In the rows, zero is written as 128.
Each named turn below is shown by a few rows before and after it. Which turns, in which order, take the first row of each later pair to the second? The first pair is answered.
turn V:
[113 139 110 117 111 138 112 106 162 122 118 116 138 172 129 137 183 128
 133 136 132 129 131 123 112 166 142 145  99 131 111 115 125 137 135] => [138 148  99  95 116 114 142 114 135 123 140 126 122 181 131 114 153 112
 128 130 163 114 113 116 111 148 128 100 102 148 109 122 111 148 122]
[131  93 129 113 125  93 173 115  77 165 147 128  92 150 130 138  95 126
 137 112 131 132 120 145 128 100  87  92 152 130 112 135 118  97  88] => [118  90 153 134 138 118 143 139 102 164 141 138 127 131 124 161  82 151
 154 117 117 153 137 149 125  95  96 146 174 111  93 153 130  85 136]
[130 141 111 111 123 110 149 102 123 118 145 132  96 129 136 106 115  97
 108 126 136 120 117 127 124 144 133  89 122 136 162 108 127 141 100] => [136 147 134 123 145 116 142 148 127 119 164 151 120 111 128 116  64 118
 131 128 153 138 114 122 119 113 131 116 148 133 131 135 126 129 152]
turn G:
[186 117 158 133  94  96 139 110 151 132 161 145 122 129 118 113 128 133
 135 133 191 153 125  59  94 145  98 143  95 153 107 159 127  93 158] => [177 100 163 126  91  92 140 101 143 143 155 145 109 138 120 123 131 135
 136 134 181 156 124  60  93 144  92 142  99 148 102 153 132  84 143]
[181 105 149 150 134 119  91 147 115 104 136 123 115  92 166 172 105  99
 136 106 118 104 141 113 136 116 134 157 143 137 103 107 111 128 159] => [193 119 143 140 132 110  99 147 107  99 139 126 110  96 163 161 103  91
 129 105 127  89 137 111 133 112 130 139 134 145 110 103 105 140 152]
[105 150 112 100 158 140 103 126 165  56 113 156 168 105 170 119 111 165
 161 158 166 110 100 113 122 139 172 148  88 164 153  82 123 129 196] => [125 126  93  72 146  94 166  92 102  83 124 147 122 140 179 102 112 137
 145 138 176  94  77 110 126 128 138  69  94 185 160  72 107 123 117]
turn H:
[136  81 155 123 128 113 151 106  72 166 136 108  85 154 144 132 117 113
 126 104 136 126 114 127 136  98  82  92 161 132 125 128 107 116  92] => [124  73 172 140 134 127 130 121  87 179 138 111 106 137 142 157 105 135
 143 104 123 151 126 124 133  89  84 131 182 119 110 140 119  98 121]
[135 136 138 129 148 118 115 165 151 122 136 154 136 117 135 125 108 119
 105 130 148 127 124 114 128  91 161 114 101 131 149 125 116 146 150] => [137 120 128 119 133 108 130 133 138 131 126 137 112 133 138 123 134 103
  93 123 139 117 124 118 127 104 155  90  90 135 161 108 119 146 110]
[132 139 141 132 142 130 111 158 155 125 124 151 148 109 123 111 129 129
 127 115 130 142 126 132 120 152 132 133 134 121 116 119 122 126 152] => [142 147 129 124 135 119 124 147 144 121 127 146 137 114 122  98 130 117
 117 118 141 127 119 128 126 158 129 107 123 133 122 111 117 140 133]
Now pairs of rows:
(2 to 3 turns a pair)
[108 172 176 145 114 138  63 150 197 126 143 179 117  78 161 134 117 144
  89 136 142 179 113 149 111 147 195 128 109 157 133 140 168 148 154] => [111 136 158 115  95  94 118  97 136 156 142 156  63 119 174 126 131 114
  71 117 134 159  95 154 111 154 154  57 106 175 150 121 158 140  60]
H then G
[187 107 141 120 151 100 177 133  57 157 162 180 106 122 128 114  34 125
 159 112 140 148 121 112 126 108  86  99 173 138 129 177 123  97 137] => [171 132 156 141 163 138 123 166 115 134 149 191 153  90 118 130  37 154
 177 127 137 168 142 115 125 117 121 164 171 118 124 189 135  97 200]
G then G
[145 153 110 124 131 134 119 139 140 117 117 129 138 117 119 114 124 119
 132 122 158 117 118 130 137 135 137 111 118 132 146 120 125 150 142] => [126 130 123 131 119 146 108 118 148 120 103 117 134 119 126 134 154 125
 130 124 126 130 132 138 141 152 139 134 121 121 150 117 135 139 131]
H then G then G
[138 175 119 119 110 120 138 103 117 113 102 111 131 135 137 108 145 100
 104 109 166  93 120 155 123 151 127  58 102 134 161 118 113 153 105] => [141 200 125 131 127 135 112 151 140  97 112 132 162 118 129 109 111 115
 117 121 179 101 118 157 121 137 142  86 103 133 148 133 115 157 158]
V then V then H
[153 103 115 124 144  65 100  90 132 201 110 159 103 160 133 152 132 102
 173  83 124 117 168 117 109 138 101 186 179 124 140 116 137  85  47] => [162 119 124 131 168  63  93 133 132 197 127 181 122 145 129 153  86 116
 198  84 143 126 161 112 107 112 104 204 196 125 123 138 137  84  91]
V then H
[158  75 105  75 147  90 150 110  87 116 133  98 119 134 131 126 136 119
 128 116 153 100 140 142 128 135  75  87 141 138 133 117 110 134  67] => [128  70 139 113 163 138  94 136 139 115 115 105 162 101 125 169 140 161
 158 130 122 145 168 153 127 139 100 184 169  97 115 140 132 102 136]
V then V
[ 50 116 136 172 134 116 123 123 136 160 152 120  94 112 120 142 121 138
 149 165 124 181 172 144 100 128  95 191 145  83 102 120 108  90 135] => [ 81 126 107 139 127  77 173 113  89 165 168 120  54 132 128 107 108 104
 130 155 157 144 143 136 103 117  79 114 133 113 108 110  87 111  81]
V then V
[ 95  81 145 145  98 119 151  88  79 152 124  86  93 153 118 124 129 129
 143 132 144 137 124 155 142 144 127 102 160 127 116 101 134  98  93] => [ 94  84 168 158 118 133 135 122  96 153 133  98 118 140 116 139  93 149
 161 138 142 154 128 155 139 125 126 139 182 120  98 121 140  83 139]
V then V
[141 171 121 130 126 115 119 138 121 101 114 141 146 118 119  82 147 129
 113 141 142  98 109 120 134 140 138 110 105 153 146 100 126 156 132] => [112 129 139 138 109 130 114  99 132 123  94 120 138 125 128 114 186 134
 113 136  99 117 140 130 136 159 136 136 112 128 148  97 140 130 107]
H then G
[105 113 132 123 133 107  89 144 140 108 127 118 160 125 128 154 157 138
 121 157  98 140 130 155 102 130 137 170  91 115 140 139 115 115 161] => [122 116 111  99 128  81 115 124 105 105 136 114 132 147 129 127 157 110
 102 148 118 109 109 150 101 129 130 108  75 139 152 126  98 132 119]
H then V then G
[130 163 113 126 132 129 137 122 133  95 118 129 138 130 118  95 137 115
 106 125 139 105 123 128 134 147 149 111  85 115 132 120 121 139 120] => [114 141 121 134 123 136 126 108 141 104 106 122 136 128 120 111 158 118
 106 127 120 116 136 137 136 157 151 127  90 106 142 115 128 133 118]
H then G then G
[115  99 106 111  99 101 152  79 111 158 106 117 111 138 142 141 158 123
 115 110 108 128 141 129 121 137 116  98 129 123 128 113 122 125  72] => [125  94 121 116 116  97 164 115  91 173 131 135 121 133 135 146  98 132
 137 107 118 138 129 129 118  97  95 104 165 127  98 136 121 104 102]
V then H
[131 114 108 208 178 123 144 155 121 168 119  90 121 109  95 130 113 150
 135 129 135 117  83 108 150 100 104 187 125 126 102 154 131 120 131] => [129 110  90 195 153 118 160 113 115 168 105  69  95 129 100 113 155 130
 111 126 133  95  84 116 156 125 108 156  97 134 129 135 126 135  78]
V then V
[182 165 117 149 105 158  97 138 111 135 144 104 152 124 102  97 159 134
 131 158 137 120 176 149  95 160 179 108  67 140 185 117 132 142 138] => [198 155 108 137 114 131 131 142  72 150 166 112 134 141 109  83 126 121
 135 156 155 109 155 143  97 133 151  67  81 152 179 124 122 138 118]
H then V
[173 141 139 130 132 152 104 127 132  90 122 158 124 108 122 118 117 156
 105 133 160  97 147 131 148 128 139 157 127 187 141 101 149 185 137] => [169 128 156 140 137 157  98 138 136  99 129 166 134 100 122 134  96 167
 120 133 153 113 155 135 153 118 135 178 148 177 125 116 158 172 153]
H then V then V
[123 161 153 123 138 164 103 157 176 117 139 150 173 113 123 131 124 142
 132 134 124 130 158 128 128 122 155 154 144 129 123 132 120 114 166] => [124 156 125 106 110 148 122 115 161 114 126 126 140 133 133 115 175 113
  97 131 122  97 149 125 130 158 155 102 113 142 153 101 110 135 102]
V then G
[ 64  62 128 162  73 104 127  39 101 193 107  78 102 134 141 149 148 120
  96 142  45 140 139 131 128 141  94 146 154  79 123  97 145  93  71] => [ 61  91 119 160  66 124  99  44 137 164  89  72 113 130 141 141 182 120
  85 152  44 127 146 127 127 165 129 158 118  71 139  84 144 116  88]
H then V
[132 121 123 172 119 137  99 117 143 135 107 123 100 117 166 159  92 150
 170 127 107 135 165 143 131 101 166 198 125  99 145 104 143  78 103] => [173 165  97 146 134 105 131 142 111 119 138 145  87 126 164 111  46 126
 156 127 157 104 132 131 128  75 157 123 110 136 148 105 123 105  99]
H then G
[ 66 118 150 104 139 204  91 133 115 115  95 149 175 135 126 141 163 137
 135 136 130 186 156 109 108 126 159 233 174  65 114 142 177 149 153] => [124 136 106  56 136 135 178 122  23 119 131 161 117 176 130  73 117  83
 107 117 189 125  98  96 109  96 121  87 159 121 131 129 143 181  71]
V then V
[143 107 118 159 120 129 117 211  96 139 158 131 131  98 131 146  82 142
 159 124 154 166 140 140 133  99 116 166 144 124 105 142 157 144 187] => [162 107  81 125 102  94 160 166  54 139 156 112  81 128 141 116 110  99
 128 114 173 129 121 131 139 112 103  84 115 156 127 110 139 166 112]
G then H
[119  90 131 142 141 139 126 105 161 143 111 120 130 140 134 150 155 155
 127 131  85 129 147 154 123 141 132 150 139 105 134 114 130 104 116] => [119  85 138 142 150 129 136 111 145 153 127 123 128 143 137 156 134 152
 136 125  88 136 144 154 121 131 118 149 152 108 126 122 131  90 116]
V then H
[146 169 115 113 142 108 155 149 123 119 135 155 121 123 110  98 118 103
 123 130 160 102  99 114 143 130 141 102 115 162 133 127 134 144 132] => [124 167 124 132 134 137 117 141 162 105 111 144 135 110 112 114 160 117
 127 139 134 119 122 125 149 162 170 151 103 142 140 116 143 140 151]
V then V then H
[104  99 116 121 106 102 142 102 111 137 120  97 107 140 128 151 147 115
 122 108 117 125 135 125 132 155 117 110 139 126 128 115 123 117  88] => [128 131 115 114 127  92 150 152  97 127 148 128 120 133 123 124  90 116
 130 109 155 122 116 116 126 114 116  90 145 141 111 131 113 126 123]
G then V then V
[107 119 176 140 132 172 130 164 145 133 135 133 142 111 115 187 127 157
 165 122  96 156 154 133 121 108 121 191 129  96 122 138 158 105 174] => [157 142 139  98 136 115 201 158  73 134 166 137 100 146 115 135  93 114
 143 108 146 113 105 122 121  87  95  75 113 147 128 125 127 136 113]
H then G
[114 163 102 121 113 110 138 143 166 135 126  90 102 115 132 131 161  86
  92 137 171 109 115 109 136 149 164  90 112 125 170  74  94 166  88] => [116 127 114 118 112  92 167 129 132 162 130  92  77 126 135 147 140  84
 102 124 160 118 111 110 133 137 138  71 138 124 157  82  96 145  61]
V then H
[186  63 133 104 195  65 165  51 103 138  48 134  97 144  64 165 177 128
 150 121 148 106 188 108 100 151  62 120 150 103 105  93 155  78 111] => [196 106 152 121 229  86 135 120 134 121  72 165 149 113  53 168 123 148
 174 136 170 120 188 102  96 119  75 165 165  97  76 124 157  77 202]
V then H then G
[120  91 140 125 117 117 146 102 112 165 124 123 115 133 142 132 130 125
 126 128 106 133 133 123 128 120 113 114 142 122 117 128 126 105 102] => [108  92 145 132 117 134 123 104 132 158 114 120 127 128 143 142 153 130
 130 133  94 137 142 129 126 134 131 137 138 111 119 126 135 104 116]
H then V
[149 120 139 136 157 122 144 136 100 148 147 135 138 127 110 132  93 132
 141  99 150 119 112 125 117 107 121  95 136 153 116 147 106 125 116] => [126 123 147 155 155 159  98 138 150 131 119 119 166 110 107 151 138 154
 139 112 125 136 141 132 120 137 150 153 124 129 125 138 121 124 147]
V then V then H
[150 171  98  92 126 102 124 132 111 149 176 129  92 106 105 143 114 121
 186 123 149 132  88 116 142 168 142  63 114 149  90 167 139 160  80] => [108 123 116 108 108 112 112  97 122 175 153 103  91 110 115 181 152 134
 193 117 101 162 116 131 140 188 139 105 133 122  87 155 159 128  62]
H then H then V
[171 149  95 118 160 135 148 143  93 125  91  91 169 122 129 113 104 103
 108 175 169 125 101  98 150 137 122 112 148 105 113 113 150 160 168] => [168 146  94 113 155 139 142 130 100 120  83  83 167 123 133 115 127 103
  99 176 165 121 107  99 155 154 128 109 134 105 127 101 153 165 163]
V then H
[113 175 137 130 155 141  75 163 158 109 126 136 143  97  98 116 114 137
 156 153 140 104 150 161 109 128 145 171 120 137 119 120 136 140 139] => [ 92 101 147 125 135 121 102 111 121 155 112 108  98 118 116 150 134 130
 165 136  99 121 165 172 108 137 102 165 149 121 119 116 142 100  73]
H then G then H
[103 151 116 109 118 179 159 157 155 118 112 135 131 135  51 139 178 152
 165 161  81 177 140 161 124 151 114 180 184  94 107 124 124 121 135] => [131 170  81  78 110 142 202 140 115 104 121 136  93 161  54  98 176 121
 143 157 112 136 111 151 127 154 107  95 158 127 131 104 106 154  85]
V then G then V
[152 158 121 129 140 138 129 155 111 124 129 145 100 129 128  92 112 128
 129 152 132  75  90 121 127 109 133  86 126 167 135 114 111 151 118] => [100 101 147 158 121 164 103 113 135 150  96 116 106 127 134 142 164 149
 141 144  69 108 127 137 130 140 137 155 139 127 137 112 136 112 107]
H then G
[142 159 105 126 133 127 127 152 136 101 135 130 139 110 115 114  96 139
 121 137 145 107 111 120 116 122 139 130 115 146 120 147 133 133 156] => [122  99 113 124 113 109 155 106 102 147 124 112 112 128 120 144 117 140
 125 119 109 121 123 131 114 129 103 120 137 133 118 143 140  98 101]
G then H
[153 151 100 142 122 116 161  81 113 104 120  95 105 122 144 120 127  97
  89 107 151  97 111 135  98 106 142  97 106 141 145 106 134 156 109] => [128 137 109 162 111 143 133  71 145 106  96  85 117 110 144 146 160 108
  94 113 120 110 134 137  98 130 164 145 103 117 155 102 149 144 118]
V then V then V
[114 134 109 134 177 196  99 154 131 125 137 117 180  67 121 101  76 137
 151 110 117 141 137 125 118 120 125 180 118 118 119 124 134 120 209] => [130 163  91 125 174 192 101 157 131 103 140 110 183  69 116  79  84 125
 137 114 134 125 133 125 120 132 134 155  94 130 133 107 124 140 201]
H then V
[147 171 109 120 144 118 115 148 128 100 137 142 137 130 121  87 110 123
 129 131 155 114 103 114 130 115 140 110 114 142 152 124 117 167 144] => [131 150  99 117 125 114 123 107 121 107 118 116 114 147 127  93 154 111
 112 125 140 113 113 125 132 137 141 102 102 141 170 103 123 165 102]
V then V then G
[113  90 131 129 149 123 142 118  98 161 143 142 105 121 121 131 101 126
 156 135 103 145 123 142 139 113  91 136 175 136 135 136 125  90 106] => [107  98 117 122 128 133 132  79 109 140 121 120  93 126 127 124 163 116
 135 142  91 134 126 143 145 152 108 129 138 132 163 109 129 108  81]
H then V then V
[129 140 142 149 125 129 110 166 147 128 141 139 139 111 115 138  91 126
 145 130 140 133 131 120 127 104 131 150 148 133 109 138 131 120 155] => [116 136 141 154 116 140  98 153 164 126 131 128 144 115 113 146 115 131
 138 135 124 140 142 121 126 121 141 166 138 129 119 129 139 114 155]
G then V
[129 115 168  91 152 108  63 111 171 179 161 110 145 139 118  99 120 144
 168 153 139 183 148 140 147 133 134 198 192 132 123 153 165  77 159] => [165 156 122  54 140  71 103  90 131 154 175 112 108 162 117  44 127  94
 134 150 184 129 107 131 152 138 134  95 147 178 151 125 142 125 107]
H then H
[ 83 105 114 136 112 156 115 142 136 110 114  89 143 119 112 154 150 165
 140 122  78 150 132 144 132 143 126 168 148  99 105 117 123 130 115] => [131 158  89 111 127 124 146 176 105  91 147 119 133 127 112 104  93 142
 127 124 137 111  92 123 130 112 120  93 127 136 104 117 101 167 119]
H then G
[114  79 170 174 143 130 118  98 128 165 166 113 141 148 126 207 153 145
 138  91 105 196 159 147 120 125 120 179 176  81 121 172 136  81 162] => [179 155 132 138 170  89 161 152  88 133 214 146 134 154 114 134  80 111
 127 100 189 148  99 123 118  82 114  81 152 139 123 175 106 133 171]
H then G
[ 71  97 131 134  84 134 122 116 112 172 122  87 117 153 120 194 155 132
 109 110  67 134 139 130 153 151  96 159 135  95 131 141 141  96  76] => [ 82  94 140 137 105 129 128 145  99 178 147 107 127 148 121 200 104 142
 127 111  84 145 130 128 149 118  79 170 164  96 110 162 140  80 103]
V then H
[112 193 118 135 112 142 131 137 164  65 121 112 123 166 108 121 153  81
 102 152  80 139 114 153 137 130 207 124  90 101 170  86 138 178  97] => [101 173 150 156 131 158 114 173 171  86 132 130 154 145 100 158 106 113
 139 151  66 179 129 159 135  95 195 189 136  80 136 117 146 140 146]
G then H then H
[166 118 109 172 138 100  86 111 141 154 130  95 150  96 136 207 102 132
 178 152 116 134 114 157 129  69 110 143 110  99 108 186 140 104 140] => [180 119  83 146 117  77 110  69 117 154 126  77 113 116 139 179 134 106
 147 143 124 105 102 152 132  87 109  82  78 118 135 158 132 124  74]
V then V
[119 140 127 122 123 141 101 149 159  94 111 115 139 115 107 108 166 107
 111 144 121 116 119 126 114 166 153 148 111 128 148 113 147 132 168] => [100  79 143 126 115 137 115 125 130 132 112 107 122 124 116 148 162 117
 130 129  90 140 131 138 113 150 119 165 151 113 129 120 156  83 137]
V then G then H
[152 198  83 132 136 136 134 156 166 103 120 116 129 132 134  64 111 108
 108 172 153  91  93 102 128 131 149 135  81 137 148  90 122 186 164] => [154 124 101 116 140  93 203 132  86 170 142 111  85 157 144  92  59 102
 122 140 137 112  84 108 123  92  80 101 147 139 120 111 121 136 103]
G then V then H
